0: tensor([119, 142, 121, 122, 143, 136, 142, 136,  77,  72,  61, 136, 171, 126, 117, 114, 128,  99,
        112,  88, 117, 114, 134, 165, 153,  96, 121, 178])
1: tensor([127, 118, 112, 102, 174, 144, 120, 126, 166, 142, 160, 101, 110, 149, 113, 132, 132, 132,
        139, 145,  96, 129, 123, 112,  89, 145, 109, 104])
2: tensor([115, 118, 149, 148, 157, 167, 128, 134, 117, 109, 109, 167, 163, 163, 146, 131, 151, 112,
        109,  98, 108,  96, 146, 149, 150, 134, 151, 134])
3: tensor([119, 128, 120, 115, 135, 125, 147, 144,  79,  88,  74, 132, 144, 137, 105, 120, 104,  97,
        115,  90, 118, 123, 132, 171, 133, 102, 112, 170])
4: tensor([113, 114, 163, 153,  96, 123,  89, 118, 134, 157, 147, 171, 177, 138, 167, 113, 136, 143,
        104, 118, 181, 101, 188, 119, 147, 116, 134, 166])
5: tensor([106,  80, 106, 155, 139, 155, 206, 157, 124, 127, 126, 151,  93,  83, 119, 190, 106, 172,
         99, 144, 129, 115,  84, 192, 151, 144, 165,  64])
6: tensor([ 74, 130, 164, 140,  99, 113, 126,  89, 188, 111, 155, 129, 106, 119, 133, 149, 113, 173,
         90, 133, 194, 162, 112,  81,  85, 159, 118, 142])
7: tensor([119, 138, 124,  93, 151, 119,  97, 107, 159, 121, 141,  99, 161, 124, 103, 132, 155, 114,
        151, 139, 121, 134, 104, 118,  93, 131,  99, 118])
8: tensor([109, 186,  95, 151, 124, 143, 153, 190,  69, 110,  80, 121, 112,  61, 133, 153,  77, 120,
        118, 111, 115,  92, 140, 113, 120,  99,  97, 200])
9: tensor([134, 110,  89,  91, 110,  84, 110, 139, 118, 144, 130,  83,  61, 168, 162,  87, 105, 143,
        107, 122, 123, 166, 145,  91, 149, 172, 184, 134])
10: tensor([169,  39, 129, 173, 107, 147, 196,  35, 161, 210, 198, 228, 115, 145, 154, 150, 148, 137,
        152, 157, 129,  90,  95, 224, 189, 107, 164,  66])
11: tensor([127,  52, 139,  95, 107,  85, 135, 180,  90, 133, 107,  82, 116, 202, 177,  87, 149,  69,
        145,  93, 156, 126, 180, 140, 158, 109, 138, 126])
12: tensor([142,  95, 107, 152,  94, 121, 144, 117, 135, 141, 140, 170, 138, 132, 117, 128, 116, 156,
        122, 147, 155, 184, 163, 139, 175, 139, 180, 123])
13: tensor([114, 133, 133, 104, 204, 169,  78, 126, 115,  88,  94, 125, 144, 156,  81, 120, 209,  55,
        212, 139,  76, 128, 100, 158, 135, 149, 152,  86])
14: tensor([ 82, 151, 101, 139, 234, 219, 134, 229,  45,  41,  27, 135, 120, 151,  99, 171, 115,  32,
        162,  73,  20,  94, 155, 182, 114, 104,  93, 178])
15: tensor([126, 117, 126, 138, 177, 175, 165, 110, 160, 144, 158, 118, 128, 139, 137, 136, 150, 130,
        160, 157, 111, 133, 125, 116, 107, 123, 104,  83])
16: tensor([151, 146, 107, 155, 121, 148, 107, 103, 146, 149, 151, 177, 190, 155, 116, 119, 130, 102,
        134, 110, 147, 187, 192, 156, 115, 114, 106, 136])
17: tensor([ 54, 172, 175, 126, 195, 179,  92, 117, 145,  95, 119, 124, 129, 125, 119, 148, 184, 111,
        153, 134, 148, 151,  93, 108, 122, 170, 158, 139])
18: tensor([145, 127, 166, 171, 131, 163, 129, 219,  84, 113,  90, 136,  89, 168, 142, 125,  97, 106,
        113,  96, 107,  98, 138, 145, 138,  89, 102, 208])
19: tensor([220, 144,  58, 124, 142, 136, 113, 119, 158, 193, 186,  97,  96, 133, 163,  51,  96, 120,
        129, 124,  85, 160, 132, 129, 104, 108,  91, 106])
20: tensor([ 85,  79, 180, 123, 132, 128, 109, 120,  63, 109,  77, 125, 221, 200, 161, 126, 198,  57,
        114,  51, 193,  82, 185, 157, 165,  80, 119, 116])
21: tensor([ 91, 196, 116,  76, 123,  81, 127, 116, 178,  89, 135,  90, 107,  82,  81, 153,  72, 159,
        117, 144, 128, 174, 122,  90,  43, 176,  96, 153])
22: tensor([130, 105, 120, 159,  74, 109, 140, 108, 139, 144, 145, 153, 152, 131, 129, 116, 107, 157,
        106, 132, 171, 162, 165, 130, 157, 103, 134, 136])
23: tensor([132, 155, 128,  84, 137, 101,  99, 106, 140,  92, 113, 125, 101, 121,  89, 130, 154, 119,
        174, 160, 101, 142, 105, 112, 103, 137, 115, 117])
24: tensor([122, 102, 150, 100, 120,  97, 123, 148,  75, 100,  79,  95, 142, 167, 157,  79, 157, 110,
         97,  85, 170, 131, 164, 116, 147, 143, 157, 105])
25: tensor([126, 215, 108,  72, 149, 101,  91, 119, 147,  67, 103,  88, 102, 101,  53, 125,  94, 145,
         90, 105,  89, 152,  97, 107,  26, 176,  83, 147])
26: tensor([187,  93,  81,  97,  83,  68, 145, 104, 147, 174, 168, 100,  99, 124, 155,  69,  94, 135,
         93, 103, 123, 128,  82, 121, 146,  97, 116, 110])
27: tensor([ 91,  91, 166, 141, 198, 193, 150, 149,  83,  68,  63, 139, 137, 184, 129, 150, 150,  94,
        113,  86, 104, 119, 113, 178, 171, 157, 191, 110])
28: tensor([166, 117, 102, 149, 157, 166, 190, 128, 119, 147, 136, 165,  83, 156,  97, 154, 114, 116,
        192, 174,  72, 180, 164, 110, 159, 182, 203,  79])
29: tensor([190, 143,  99, 152,  74, 103, 121, 116, 130, 149, 143, 172, 150, 125, 100, 101,  82, 178,
         94, 143, 147, 205, 177, 145,  93, 153, 119, 147])
30: tensor([144,  97, 172, 166, 106, 141, 141, 159, 117, 117, 114, 160, 120, 153, 157, 127, 119, 176,
         77, 125, 152,  99, 156, 147, 158,  90, 121, 127])
31: tensor([125, 145, 145, 144, 108, 125, 166, 102, 151, 149, 156, 132, 113, 111, 138, 163, 124, 146,
        162, 174, 146, 142, 138,  63, 126, 149, 144, 108])

tensor([128, 149, 115,  81, 134,  96,  84, 115, 157, 117, 140,  93, 130, 117,  89, 124, 131, 130,
        137, 137, 112, 134,  90, 126,  73, 135,  86, 132]) 7 23
tensor([ 92,  65, 171, 135, 135, 140, 122, 125,  94, 107,  95, 137, 141, 198, 139, 118, 149, 119,
         85,  82, 157,  97, 159, 157, 163, 124, 158, 127]) 2 24
tensor([ 81, 134, 180, 143, 150, 156, 114, 104, 154, 133, 146, 137, 135, 129, 132, 126, 158, 149,
         94, 116, 175, 117, 124, 118, 109, 132, 116, 146]) 6 4
tensor([153,  43, 126, 152, 148, 164, 176,  40, 147, 152, 155, 236, 160, 162, 159, 157, 192, 149,
        131, 148, 105,  70, 105, 233, 166, 103, 137,  43]) 10 2
tensor([142, 106, 113, 143,  97, 115, 147, 124, 130, 128, 128, 150, 123, 146, 117, 134,  98, 164,
        109, 145, 140, 146, 183, 133, 146, 105, 126, 130]) 22 12
tensor([138, 156, 116, 100, 148, 121,  72, 134, 125, 127, 125, 110, 171, 102,  74,  91, 182, 112,
        175, 157, 116, 136, 105, 157, 130, 124, 125, 117]) 7 23
tensor([128,  73, 123, 172, 165, 190, 188, 124, 112, 180, 150, 181, 161, 154, 164, 195, 141,  86,
        138,  98,  96,  57, 154, 200, 174,  75, 117, 106]) 2 15
tensor([ 93, 149, 152, 126, 143, 140, 150, 110, 168, 132, 155, 123, 110, 114, 119, 162, 142, 155,
        117, 141, 131, 118, 112,  88, 100, 160, 128, 114]) 31 1
tensor([130, 110, 148, 150, 142, 156, 126, 109, 128, 151, 144, 130, 161, 131, 138, 149, 182,  85,
        192, 150, 136, 122, 131, 128, 196, 116, 177,  75]) 15 2
tensor([105, 125, 121,  84, 125,  92,  83, 125, 151, 120, 136, 107, 101, 119,  75, 142, 108, 147,
        152, 165, 110, 152, 108, 125, 119, 149, 138, 132]) 23 7
tensor([118,  84, 136, 163, 155, 176, 162, 119, 105, 147, 124, 163, 174, 150, 162, 155, 142, 124,
        106, 105, 115,  69, 133, 163, 148,  98, 119, 115]) 2 30
tensor([100,  78, 174, 146, 137, 146, 144, 152, 107, 130, 117, 139, 129, 162, 150, 132, 132, 114,
        111, 102, 148, 106, 141, 150, 177, 146, 187, 140]) 2 30
tensor([121, 154, 137, 124, 130, 129, 123, 100, 153, 111, 133, 125, 152, 107, 116, 132, 152, 154,
        135, 160, 129, 155, 107,  93, 100, 162, 133, 116]) 7 23
tensor([116, 139, 122,  81, 135,  98,  93, 127, 155, 151, 158,  90, 136, 117,  76, 148, 114, 135,
        164, 164, 108, 119, 110, 120,  87, 146, 109, 118]) 7 1
tensor([107, 115, 113,  77, 161, 115,  99, 136,  84,  89,  77,  90, 130, 191, 151,  58, 177,  79,
        129,  85, 119, 145, 142, 119, 132, 159, 157, 105]) 24 11
tensor([ 96, 149, 110,  44, 138,  70,  83, 121, 187,  87, 139,  89,  50,  82,  32, 139,  83, 200,
        120, 185, 107, 195,  55,  90,  50, 235, 153, 126]) 21 25
tensor([130, 113, 120, 166, 104, 139, 162, 157, 114, 150, 132, 154, 112, 108, 160, 158,  86, 165,
        102, 140, 138,  95, 145, 126, 155, 102, 130, 154]) 30 22
tensor([129, 123, 116,  96, 123, 100,  90, 128, 144, 163, 161, 112, 123, 119, 103, 171,  97, 154,
        144, 165, 118, 104, 149, 102, 117, 131, 122, 144]) 1 7
tensor([125,  99, 131, 184, 110, 158, 183, 146, 120, 189, 158, 164, 137, 110, 175, 184,  98, 127,
        120, 120, 149,  61, 153, 150, 156,  86, 115, 139]) 30 22
tensor([194, 115,  47, 111, 163, 141, 110, 114, 153, 159, 162,  87,  51, 118, 148,  69, 118, 148,
        114, 131,  78, 177,  72, 107, 140, 143, 151, 117]) 19 26
tensor([ 97, 139, 150, 135, 137, 141, 117, 114, 140, 154, 153, 138, 104, 128, 124, 156, 156,  89,
        199, 158, 149, 120, 134, 105, 171, 116, 154, 127]) 31 15
tensor([ 87, 144, 130,  75, 108,  74,  97, 123, 175, 153, 173,  96, 116,  91,  84, 174,  89, 147,
        154, 168, 137, 126, 110, 105,  71, 155, 100, 144]) 21 7
tensor([126, 109, 142, 146, 136, 150, 170, 119, 138, 147, 147, 135,  78, 134, 129, 153, 143, 133,
        190, 188, 120, 151, 122,  81, 147, 164, 178, 104]) 31 28
tensor([134,  91, 119, 161, 143, 165, 194,  93, 137, 165, 156, 189, 162, 116, 166, 177, 139, 122,
        144, 138, 128,  69, 134, 200, 164, 100, 134,  85]) 10 2
tensor([ 97, 154, 125,  92, 115,  89, 101, 114, 163, 174, 176,  95, 156,  96,  94, 174,  95, 115,
        157, 142, 137, 106, 110, 121,  80, 116,  77, 144]) 7 1
tensor([113, 137, 115, 135, 176, 172, 166, 146,  96,  39,  53, 139, 131, 124, 102, 133, 149, 119,
         98,  90,  72, 134,  80, 178, 127, 151, 149,  93]) 27 0
tensor([153, 108, 150, 137,  49,  73, 144, 164,  83, 159, 120, 100, 175, 156, 208,  90, 123,  73,
        138,  89, 199, 121, 209, 131, 149,  51,  80, 166]) 11 4
tensor([123, 163, 121,  67, 150,  97,  63, 125, 161, 119, 143, 108, 156, 109,  84, 128, 144, 122,
        166, 159, 115, 131, 124, 134,  93, 117,  87, 133]) 7 23
tensor([106,  98, 118, 146, 136, 150, 102,  98, 170,  88, 128, 171,  96, 186,  99, 142, 133, 144,
        105, 121, 139, 186, 147, 163, 142, 153, 162, 121]) 12 2
tensor([188, 163,  63, 119, 100, 100, 117, 124, 146, 189, 176,  86,  89, 121, 183,  70, 101, 126,
        111, 111, 106, 165, 119,  93, 113, 100,  90, 132]) 19 26
tensor([122, 144, 127,  90, 142, 108,  94, 136, 154, 133, 146, 114,  68, 117,  84, 141, 142, 146,
        188, 200, 117, 139, 126,  93, 143, 188, 193, 111]) 23 31
tensor([153, 132, 145, 151, 117, 138, 165, 100, 147, 149, 155, 137, 163, 139, 153, 137, 164, 125,
        141, 135, 130, 123, 136, 105, 116,  81,  75, 109]) 15 31
tensor([133, 138, 110, 147, 109, 127, 134,  96, 152,  99, 127, 162, 103, 123, 101, 144, 116, 188,
        115, 173, 142, 200, 139, 101, 130, 178, 173, 127]) 12 31
tensor([109,  79, 189, 117, 111, 107, 110, 153,  73, 120,  89, 117, 142, 165, 151, 100, 169, 104,
         96,  77, 195, 105, 168, 142, 156, 131, 156, 145]) 24 11
tensor([139, 150, 114,  83,  86,  59,  82, 116, 156, 153, 160, 106, 146,  84, 105, 157, 105, 154,
        149, 170, 152, 100, 122, 122,  88,  72,  44, 155]) 7 23
tensor([ 87,  83, 131, 106, 145, 122,  96, 144, 144, 167, 160, 110, 108, 140,  96, 163, 139,  95,
        211, 172, 119, 122, 133, 135, 160, 131, 161, 131]) 1 7
tensor([183, 145, 112, 145,  81, 106, 190,  94, 131, 122, 125, 157, 105,  98, 117, 137,  97, 179,
        139, 184, 117, 193, 144,  69, 120, 188, 173,  95]) 31 12
tensor([ 92, 151, 127,  80, 124,  86, 108, 114, 173, 104, 141,  92,  64, 100,  65, 169,  75, 201,
         88, 157, 116, 156,  83,  95,  79, 205, 152, 137]) 21 25
tensor([ 91,  92, 165, 145, 140, 148, 109, 112,  99, 111, 101, 157, 155, 162, 136, 115, 171, 128,
        104, 107, 146, 110, 120, 142, 159, 158, 183, 133]) 2 27
tensor([108, 121, 144, 145, 120, 136, 120, 109, 131, 144, 139, 129, 129, 102, 124, 148, 176, 110,
        200, 176, 144, 142,  97, 110, 174, 154, 192, 109]) 31 17
tensor([112, 108, 116, 136, 184, 179, 178, 132, 131,  90, 106, 175, 117, 120, 126, 170, 156, 157,
        109, 138,  99, 103, 126, 179, 136, 156, 161,  43]) 5 2
tensor([182, 151,  46, 128, 142, 139, 113, 101, 160, 164, 170,  76,  71,  71, 173,  57, 131, 135,
        120, 128, 103, 165,  61,  78, 151, 103, 121, 132]) 19 26
tensor([117, 111, 167, 141, 128, 138, 130, 156,  95,  90,  85, 141, 149, 149, 149, 115, 144, 124,
        112, 108, 146, 123, 130, 146, 155, 148, 172, 139]) 2 24
tensor([142, 130, 124, 100, 117,  96,  57, 130, 134, 160, 152, 108, 154, 116,  94,  91, 173,  88,
        161, 123, 128,  95, 124, 155, 139,  70,  86, 136]) 7 23
tensor([121, 136, 138, 109, 112,  99, 130, 117, 154, 175, 172, 117, 164, 111, 126, 151, 138, 105,
        164, 139, 140, 125, 138, 103, 118, 112, 105, 122]) 7 31
